In the rows, 128 means zero.
Rows swapped in pairs by one turn or mirror: which row each one swaps with:
Bame: [136 137 151 112 150 160 126 157 131 165 109 136 125 138 139 114 129 121
 150 134]
Les: [108 135 121 124 123 153 117 133 150 124 148 128 139 114 131 100 127 143
 157  92]
pase: [141 149 151 124 132 143 119 151 135 116 109 137 109 145  94 151 136 163
 163 123]
golon: [120 109 145 117 143 156 132 141 120 146 117 155 131 109 151 103 142 102
 107 133]
dun: [160 163 131 146 138 112  98 144 132 104 119 119 146 110 124 108 152 118
 115 124]
Nufe: [139 131 126 117  79 102 127  91 119 126 125 130 129 146 123 121 103 109
 109 138]
til: [107 141 105 117 129 150 118 135 139 114 144 118 135 110 129 109 109 130
 170 101]
gup: [120 130  97 125  89 107 127 105 118 109 100 145 112 143 128 125 113 119
  93 140]
Suf: [115 129  98 123  96 117 143 119 117  95 101 155 111 104 128 127 135 144
  95 135]
zun: [149 144 148 123 108 107 106 105 128 131 142 114 134 152 103 118  90 113
 139 140]
Zan: [120 135 102 129 127 112 138 139 120  75 106 141 112 113  99 145 137 171
 135 119]
Sidi: [124 102 150 125 154 145 133 135 118 138 129 159 127 107 146 104 145 103
 102 130]
Noni: [119 143 100 127 151 124 155 129 114 110 108 102 106 141 105 141 128  97
 144 158]
sor: [109 131 122 129 144 115 162 124  94 110 106 139 105 134 105 149 124 104
 117 165]
muge: [125  84 144 111 130 128 133 106 141 134 163 154 117 118 106 130 134 143
 103 122]
ranom: [123  84 142 112 119 138 141 117 145 136 154 160 120 116 114 116 116 160
 131 112]
tenob: [155 146 134 151 153 117  98 134 141 119 128 115 142 120 120 111 172 119
 107 133]
Kov: [119 122 143 112 107 157 116 140 151 141 142 140 135 120 122  97 110 152
 154 106]
pup: [106 126 124 131 135 155 123 141 147 129 152 126 141 121 141 107 125 145
 162  96]
mupu: [105 156  94 129 136 129 132 133 135 113 130  90 116 129 120 148 130 107
 160 137]
fele: [140 147 130 117 123 127 130 133 136 104 108 123 102 135  84 155 129 164
 165 124]
gufor: [146 138 125 121  90 110 116 102 126 133 127 112 130 149 116 120  92 107
 127 149]
seka: [138 130 155 109 128 152  98 153 153 157 104 129 124 148 132 127 143 127
 149 135]
zuf: [130 122 153 108 140 162 122 138 135 158 105 143 132 137 142 107 144  98
 140 128]
Zopeg: [147 167 131 141 122 122 101 161 121  96  99 130 138 112 126 101 149 116
 140 119]
ruvab: [138 124 156 138 141 116 130 120 116 120 163 123 129 129  91 125 104 110
 171 145]
zezet: [113 121 121 129 134 108 155 119  94 105 116 144  94 138 108 140 112 103
 115 160]
fos: [142 117 135 139 145 106 124 117 137 122 139 126 137 109 108 139 169 114
  79 127]
Lebi: [129  82 143 120 137 119 141 106 145 140 161 153 125 125 109 137 141 140
 103 122]
Davil: [119 123 126 123 110 112 147 120  87  97 104 147  98 131 112 132 100 112
 122 161]
lafib: [122 136 124 111 119 159 126 129 155 132 161 138 133 116 124 103 117 144
 167 108]
gof: [119 123 101 130 118 117 152 129 117  77 112 151 105 106 113 138 145 168
 128 121]
daz: [134 152 139 142 123 127 106 155 107  95  95 144 138 110 130  92 131 121
 144 129]
Vivud: [144 135 153 127 124 110 114 115 125 129 162 111 128 144  93 120 103 109
 166 136]
nogan: [111 147  88 128 130 134 137 133 143 118 136 108 132 115 125 119 112 125
 176 110]
dono: [108 123 113 124 153 111 156 118  96 111 117 133 101 147 102 152 125 105
 123 162]
Bunop: [130  98 150 137 167 134 125 138 118 124 149 161 131 106 135 109 147 107
 113 127]
Reton: [104 153 100 126 159 136 145 143 119 120 120 102 112 140 113 133 119 111
 160 148]
zezig: [119 127  93 124 106 117 147 124 114  89 105 156 112 109 126 140 135 144
  97 119]
fuvi: [138 142 123 120 132 128 131 148 131  93 100 117 113 142  91 139 139 169
 160 118]
Piv: [133 153 111 129 140 118 136 139 128  89 117 124 117 121  91 151 138 159
 165 116]
miru: [145 103 137 130 150 110 125 106 138 128 156 135 129 122 108 148 165 125
  90 126]
sel: [104 147 108 129 147 131 155 127 114 108 117 109 110 143  95 140 138  93
 146 155]
rados: [123 136 108 112  73 108 126  96 121 119 114 130 125 135 129 122 115 114
 102 138]
Lop: [152 114 135 131 146 113 112 120 150 126 143 137 132 115 104 138 172 116
  89 123]
zemer: [119 126 104 114  79 117 121 109 123 115 103 142 123 127 130 122 114 119
  84 140]
kikos: [130 128 151 119 144 161 122 139 140 161 117 143 128 141 146  99 142 105
 127 136]
Miv: [142 142 158 119 131 147 113 151 146 139 108 129 112 145 103 126 145 168
 157 138]
niv: [123 103 147 109 117 148 132 121 145 137 160 155 135 111 120 113 113 158
 139 106]
tif: [153 129 130 144 144 106 106 127 143 112 134 131 131 109 105 117 170 115
  91 128]
foge: [110 104 149 120 153 147 134 135 118 151 123 158 131 116 145 101 135  98
 107 135]
debi: [150  99 143 128 148 122 129 111 144 138 156 128 128 105 117 132 162 120
  87 127]
gavun: [126 128 117 114  84 102 120  93 124 128 115 143 130 138 124 122 110 109
  99 141]
lis: [137 147 125 116 128 132 130 142 131 106 101 125  99 129  89 151 123 162
 164 139]

Davil is swapped with Bunop
Kov is swapped with Piv
gof is swapped with ranom
pase is swapped with til
dun is swapped with zun
lafib is swapped with fuvi

Rows swapped in pairs by one turn or mirror: which row each one swaps with:
Sime: [135 125 161 107 118 157 124  42 129 150  75 161 114 133 180  93]
Nul: [138 120 162 106 111 155 130  57 122 149  76 168 106 135 185  96]
riz: [118 128 158 118  83 153 125  74 101 159 107 139 139 131 113 103]
ruvo: [133  95 139  80 132 144 115  88  81 129  92 119 108 111 134 116]
Gir: [145  88 166  86 137 128 110  89  93 108  95 122 108 119 127 108]
deko: [138  95 166 141  96 165 127  73 100 107  46 164 146 118 144  92]
tomip: [118 145 153 107  77 129 139  66 101 157  89 145 128 141 129 111]
voto: [164 104 134  82  98 142 157 113 108 143  65 119 157 127 160  88]
zusiv: [164  82 155 102 141 102 122  97 119 114  66 136 141 116 129  85]
Vupeb: [176  88 159 100 129 104 133  88 110 114  58 141 149 116 129  75]
vafug: [166 104 147 102 140 135 149  67 110 124  98 111 137 123 190 110]
lapuz: [108 102 155 128  99 136 104  75  98 109  47 160 133 109 151 108]
Logu: [149  89 161 115 114 157 125  96 117 158 115 118 142 119 115  89]
bebep: [130 130 151 101 108 196 133  68  98 139  87 135 163  98 156 103]
dutaz: [149 130 151 104 144 144 159  50 142 148 101 136 139 111 120  86]
kuge: [122 134 140 100 112 101 164  53 107 134  78 127 113 137 160 110]
Nede: [112 101 150 131  91 137 109  76  91 109  52 169 129 112 145 110]
gobif: [114 145 143 106  82 113 154  65 102 149  76 142 126 139 131 110]
badan: [147 125 157 108 137 144 152  38 146 151 100 137 140 115 127  87]
pok: [166  86 162 104 136  99 133  99 120 109  67 131 143 111 131  78]
Satub: [119 102 150 132  92 131 116  60  85 110  44 160 137 112 144 103]
duf: [ 95 109 154 128 101 145 101  81 112 114  62 156 125 101 145 112]
gekad: [157 122 153  96 104 144 162 103 140 129  93 113 178 118 133  91]
Leke: [170 103 140  99 143 146 137  62 111 129  94 112 146 123 185 108]
Gomup: [131 112 159 135 106 134 126  71  73  90  54 145 145 122 144 117]
dobe: [104 141 145  80 118 147 144  72 144 116  60 155 118 100 140 100]
vora: [163  96 148 106 131 168 137  67  99 124  93 110 159 114 180 101]
gol: [141 118 152 100 111 193 127  60 101 139  92 131 168 102 159 106]
parad: [155 107 139  70  98 151 149 106 103 148  61 141 138 134 179  94]
sebi: [136  99 127  77 138 153 134  94  90 141  86 108 122  96 130 101]
dubi: [168  89 170 118 125 122 142  94 119 122  48 154 132 130 123  68]
Nivun: [113 112 147  88 117 145 146  82 160 105  53 146 115 104 154  93]
tulu: [158 114 140  80  89 135 161 114 110 145  69 117 162 128 150  90]
pima: [113 138 154 122  82 150 131  68 101 158  98 143 135 132 116 110]
Rim: [147 122 153 100  97 144 159  95 149 121  96 117 179 119 132  94]
divel: [114 137 169 116  95 153 132  70 147 103  95 146 161 112 139 117]
Nugif: [158  88 154  97 146 115 120 110 131 116  83 127 140 105 125  91]
pivaz: [172 100 177 122 139 115 136  69 100 103  78 137 143 125 116  89]
Sotib: [114  89 150 112 104 154 134  86 149  94  54 151 116 110 152 101]
Vis: [114 148 146 107  92 110 149  55 103 141  72 144 119 140 139 110]
Leviz: [139 129 166 110 125 149 132  35 138 143  86 170 116 135 153  91]
sud: [159 113 141  92  92 137 168 107 127 138  80 110 171 124 148  90]

vora is swapped with Leviz
Nede is swapped with pok
Sotib is swapped with Gir
dutaz is swapped with bebep

Rows swapped in pairs by one turn or mirror: which row each one swaps with:
tavul: [128 137 130 129 118 144 123 117  79 105 112  90 103 140 115 126 112 146
 106 123 155  76 143 120 100 102 139]
zeven: [108 124 129 141 109 131 127 162  83 183 114 132 113 176 119 136  95 135
 128 187 150 126 133  99 140 113 124]
Doz: [142 127 104 117 126 142 152 140 120 107 121 104 143 112 162 136 128 107
 142 175 162 100 122  79 126 149 128]
Muvo: [116 142 121 136 120 140 150 120 103 126  97 123 147 150  83 140 107  94
 134 162 131 176 139 109 147 107 111]
maron: [ 83 145 107 108 107 147 118 124 111 175 136  84 119 145 119 139 114 170
 131 163 126 139 151  85  95 125 130]
tagan: [147 129  96 125 139 133 137 150 112 106 143 119 155 126 140 151 122 124
 144 176 172 106 129  72 115 143 133]
dos: [ 94 146  94 122 125 157 155 119  88 104 116 116 137 145 113 115 110 128
 136 138 112 167 121  63  95 133 123]
mig: [147 142 135 149 123 154 117 118  76 110 107  97  99 136 118 129 112 130
 120 134 144  78 147 108  86  96 132]
fatir: [101 130 121 141 125 134 118 173  86 180 109  99 110 164 138 138  85 119
 131 186 159 135 149  96 140 114 115]
kezo: [116 146 103 138 119 139 160 114 102 113  91 134 133 157  90 133  92 103
 119 169 124 163 132 105 148 100 118]
Ledos: [136 139 103 118 117 149 147 141 107 111 150 106 134 131 162 132 134 126
 132 186 183 116 142  80 124 155 127]
dizo: [139 161 137 111 104 151 138 115  82  92 104 101 102 134 122 131 122 150
 108 146 169  98 151 122 104 106 129]
videf: [140 141 127 145 115 128 127 114  71 113 102  96  88 143 131 141 110 159
 123 138 154  86 140 115 115 103 147]
kogu: [ 73 161 114 118  98 138 132 123 103 180 113  86 117 135 124 128 107 148
 128 153 146 132 134  71  74 110 132]
zenuk: [130 124  95 131 130 142 142 138 117  94 124  91 147 116 147 155 111 130
 132 163 161 105 137  79 127 169 135]
mame: [115 150 115 141 108 131 157 130 109 120  87 121 155 144  75 140  96 115
 116 167 148 156 141 106 154 107 115]
Divuf: [ 75 145  95 137 123 141 139 111 102 105 129 134 144 144 124 131 127 122
 122 141 114 147  96  81  99 131 138]
sekef: [134 134  90 139 126 146 142 126 125 114 147 106 146 112 149 139 131 108
 137 175 160 100 146  68 121 152 132]
mepi: [120 149 110 144 108 147 152 114 106 114  94 135 126 149  75 139 103  86
 127 164 138 157 134 116 143 111 108]
med: [119 133 134 125 109 154 141 120  94  92 109 103 100 125 128 121 113 160
 139 145 140  76 152 110  98  98 110]
pegig: [ 81 140  86 135 124 145 151 120 103 102 128 137 127 148 122 127 128 115
 129 124 136 167 112  73 107 127 136]
sez: [111 152 113 161  98 154 150 137  99 114  85 134 116 152  89 153  97  92
 125 177 140 158 141 106 138 116 106]
nesit: [ 75 142 102 107 117 141 105 141 113 174 119  87 106 143 121 135 107 148
 143 165 128 123 153  88  90 134 134]
Sesak: [128 127 100 149 118 135 140 134 118 113 137 101 161 119 144 139 113 116
 121 172 159  94 130  70 129 166 137]
kekif: [119 132 109 142 136 124 130 160  85 181 115 118  93 169 135 126  97 107
 134 174 161 140 141 103 120 105 104]
kipu: [109 146 119 146 119 147 162 124 100 112  97 127 133 150  78 166  99 100
 127 171 143 169 134 113 140 109 116]
fuvos: [138 132  93 125 139 131 126 137 110 102 129  93 146 124 149 145 118 116
 113 167 149 113 111  62 133 155 138]
Zoma: [ 71 161  94 129 117 155 146 111  94  97 124 123 130 155 133 135 125 113
 118 135 118 164 125  84  95 112 124]
resus: [ 66 153 106 128 127 152 136 121 102 102 107 131 144 142 133 133 129 114
 138 146 119 170 124  71 116 118 134]
dor: [108 123 119 130 132 122 111 157  86 186 114 113 100 172 130 122  97 119
 133 173 147 125 140 105 139 107 121]
vofol: [138 134  97 128 129 139 139 138 105 101 134 102 148 120 157 143 121 135
 110 179 162 110 137  73 126 167 131]
dib: [147 150 139 141 110 161 122 111  83 108 114  92 109 133 129 135 127 145
 107 143 169  91 143 108  86  92 120]
vus: [ 84 150 110 125 104 153 112 121 116 175 123  80 118 137 100 134 109 156
 148 153 138 134 138  96  80 124 137]
bese: [ 57 140 106 134 125 147 127 139 105  92 128 104 146 163 118 123 107 108
 132 154 121 157 126  80 101 118 146]
bubu: [138 120  87 126 128 151 138 141 113 105 131 105 147 120 149 132 115 127
 129 180 169  95 125  78 127 161 132]
kovi: [111 162 119 138 107 139 162 118 109 123  83 127 136 136  97 151 105  98
 108 161 140 161 137 119 151 117 112]
patod: [142 132 143 114 112 154 135 127  92 106  96  80 107 130 125 128 117 137
 126 135 164  81 131 123 103  99 125]
Nal: [ 76 136 126 121 106 141 110 118 111 174 117  86  99 144 118 137 110 161
 142 146 134 149 140 101  92 124 123]
zef: [150 121  95 143 119 151 137 145 109  99 149 101 155 127 139 157 117 126
 129 176 161 103 131  75 128 148 122]
Lemiv: [122 132 106 160 122 143 150 131 119  95 146 110 144 110 149 147 115 123
 146 178 167 107 144  70 134 141 110]
vefu: [ 95 145 118 118 104 131 111  93 121 174 120 108 106 145 116 125 110 139
 137 166 111 136 141  96  80 121 132]
Fak: [136 154 112 139 117 160 126 113  64 107 100  88 115 117 133 125 115 153
 105 144 153  86 143 120 102 106 113]
zetu: [137 144 113 136 102 146 119 105  91 105  89  88 108 135 131 117 104 139
 108 136 169  83 148 124 105 101 117]
megub: [113 124 131 131 137 144 130 170  81 185 127 107 107 170 132 131 105 125
 137 176 153 144 144 105 135 105 115]
ribog: [130 151 128 149 109 139 155 113  99 120  91 142 138 153  88 152 102 103
 126 160 135 161 125 110 142 110 107]
Sev: [143 146 126 132 113 160 127 115  89 105  99 102 104 129 119 133 118 136
 115 142 172  75 131 116  87  93 130]
Zub: [ 99 126 118 135 123 136 129 143  83 191 111 117 105 169 140 131  93 126
 124 189 153 133 146 104 142 106 115]
zutet: [139 143 142 135 114 157 107 107 101 119 116  82 109 125 122 127 115 135
 107 139 156  84 130  99  92  85 104]
dof: [110 149 116 147 111 136 147 123 118 110  97 127 139 141  77 149 103  86
 129 162 141 158 133 109 146 110 107]
von: [122 133  89 135 108 127 159 134 115 105 127  95 130 133 156 150 139 128
 150 169 164 103 123  78 117 151 155]
vope: [ 96 127 118 125 125 126 119 169  89 184 120 117 108 167 123 130  92 115
 128 185 159 122 138 102 138 111 127]
Nub: [ 69 155  89 129 133 151 137 119  93 103 115 139 139 148 135 113 116 116
 130 139 114 150 117  83 100 127 129]
nasef: [105 137 100 141 106 136 152 128 112 123  82 128 135 151  85 134  96  91
 112 173 127 164 128 114 138 117 120]
pez: [139 142  93 141 130 143 145 137  91 119 149  99 158 113 145 155 133 134
 130 176 174 107 117  82 111 150 127]
Tafop: [ 77 144 109 115 106 150 114 127 116 175 116  93 102 123 107 124 107 164
 132 148 141 128 160  81  97 107 132]
monoz: [104 120 120 133 125 135 123 166  98 188 117 120 111 167 111 127  98 113
 132 187 144 135 138 104 115  90 121]
Badom: [ 90 132 125 128 130 116 124 156  89 189 108 107 108 161 134 133  92 108
 124 172 154 143 143 111 126 107 116]
sedol: [ 98 130 116 132 123 127 133 156 103 188 126 101 103 165 120 140  82 119
 131 189 161 136 139 102 122  97 118]
topa: [146 146 120 140 104 144 118 116  80 112 100 101 102 132 140 144 109 139
 100 143 157  73 139 115 102  96 124]
Bosuz: [ 77 145 103 132 111 160 100 126 110 164 119  74 105 129 114 129 112 154
 138 160 119 126 146  86  85 112 131]
rebor: [138 138 137 140 118 155 125 107  86 120 106 106 111 135 143 134 125 141
 127 132 162  75 139 107  92  87 126]
bukor: [ 77 147 104 131 111 155 142 103 105  97 116 134 146 159 112 124 133 110
 135 131 122 151 114  91 101 115 127]

dos is swapped with kogu
pegig is swapped with Tafop
monoz is swapped with nasef
Divuf is swapped with Bosuz
Sev is swapped with bubu
kekif is swapped with mame
maron is swapped with Zoma
mig is swapped with Sesak
sedol is swapped with kezo

